128 stands for zero in the data rows.
Here are some points:
array([144, 104, 135, 159, 120, 130, 118, 109, 99, 134, 87, 184])
array([155, 126, 144, 135, 113, 127, 139, 156, 154, 93, 68, 152])
array([118, 163, 133, 160, 106, 127, 129, 90, 148, 150, 77, 139])
array([105, 169, 164, 114, 149, 144, 94, 80, 149, 149, 101, 125])
array([75, 145, 148, 87, 133, 168, 123, 121, 139, 117, 126, 145])
array([131, 140, 62, 148, 112, 136, 114, 108, 154, 162, 95, 160])
array([79, 158, 142, 88, 129, 161, 122, 121, 167, 130, 137, 103])
array([67, 142, 102, 131, 143, 137, 126, 135, 216, 127, 116, 96])
array([92, 152, 144, 82, 147, 150, 143, 116, 133, 94, 132, 152])
array([171, 141, 124, 140, 100, 131, 108, 140, 177, 147, 73, 115])
array([75, 174, 155, 93, 105, 139, 109, 123, 173, 126, 131, 151])
array([115, 123, 126, 91, 100, 143, 154, 132, 213, 126, 127, 112])
array([134, 131, 161, 143, 95, 136, 161, 73, 148, 126, 90, 145])
array([62, 132, 127, 103, 141, 163, 142, 126, 178, 114, 131, 105])
array([143, 139, 153, 105, 111, 103, 145, 94, 138, 122, 185, 122])
array([70, 152, 97, 100, 140, 161, 141, 108, 170, 114, 142, 124])
array([138, 115, 126, 112, 83, 142, 170, 109, 174, 108, 115, 160])
array([142, 97, 127, 154, 127, 109, 116, 104, 179, 168, 89, 138])
16 more points follow, each with its number after it:
array([132, 117, 77, 151, 113, 114, 152, 167, 171, 143, 87, 120]) 0
array([133, 109, 139, 113, 105, 127, 135, 147, 197, 102, 92, 171]) 1
array([144, 154, 98, 123, 87, 160, 124, 138, 190, 107, 113, 113]) 2
array([130, 131, 107, 132, 84, 157, 123, 103, 163, 127, 102, 173]) 3
array([119, 165, 81, 136, 93, 131, 110, 117, 153, 181, 111, 136]) 4
array([105, 107, 190, 112, 145, 90, 168, 134, 124, 126, 128, 128]) 5
array([109, 117, 158, 136, 101, 148, 108, 168, 190, 92, 108, 120]) 6
array([143, 141, 87, 128, 151, 168, 151, 91, 134, 115, 99, 107]) 7
array([110, 122, 137, 150, 95, 110, 160, 94, 200, 112, 119, 146]) 8
array([87, 162, 135, 102, 98, 117, 166, 148, 161, 159, 117, 104]) 9
array([100, 123, 126, 93, 102, 156, 128, 131, 177, 123, 112, 172]) 10
array([114, 144, 150, 138, 93, 153, 121, 105, 136, 149, 77, 154]) 11
array([162, 181, 100, 108, 135, 105, 141, 133, 145, 143, 81, 137]) 12
array([84, 135, 161, 77, 142, 157, 136, 115, 152, 122, 126, 131]) 13
array([81, 156, 94, 118, 146, 126, 110, 136, 137, 148, 94, 182]) 14
array([170, 131, 128, 107, 124, 167, 107, 111, 159, 111, 88, 145]) 15
Which three of these numbered points are nearest to each point below, looking only along the 5 directions in which the first points spread most? Their numbers follow each, nearest first.
array([63, 155, 150, 101, 119, 159, 139, 110, 156, 101, 130, 148]) > 13 10 9
array([116, 98, 153, 105, 105, 128, 154, 124, 213, 137, 97, 136]) > 2 8 1
array([130, 110, 125, 140, 118, 117, 147, 117, 223, 122, 85, 132]) > 2 0 8
array([101, 113, 99, 138, 157, 122, 98, 105, 196, 113, 123, 172]) > 7 4 3
array([67, 118, 180, 87, 153, 144, 127, 116, 156, 135, 122, 134]) > 13 9 5
array([89, 134, 162, 101, 132, 171, 119, 98, 135, 102, 139, 141]) > 13 5 10
array([166, 140, 140, 118, 92, 143, 167, 100, 165, 136, 104, 90]) > 8 2 12
array([119, 129, 158, 125, 97, 158, 107, 91, 202, 111, 130, 124]) > 9 8 2
array([164, 119, 139, 115, 90, 148, 88, 133, 199, 120, 115, 139]) > 2 8 1
array([97, 139, 154, 109, 137, 153, 143, 101, 198, 115, 92, 112]) > 9 6 2
array([66, 128, 153, 103, 150, 161, 122, 111, 178, 112, 118, 130]) > 13 9 10
array([116, 140, 112, 148, 115, 160, 103, 117, 122, 94, 109, 178]) > 14 3 7
array([137, 161, 142, 115, 109, 146, 115, 151, 189, 116, 77, 113]) > 6 2 15
array([156, 97, 79, 157, 119, 129, 120, 128, 119, 131, 101, 185]) > 3 7 12
array([111, 112, 152, 87, 126, 139, 160, 108, 206, 125, 115, 121]) > 9 2 8
array([86, 133, 165, 108, 128, 127, 154, 106, 206, 101, 106, 143]) > 9 10 6
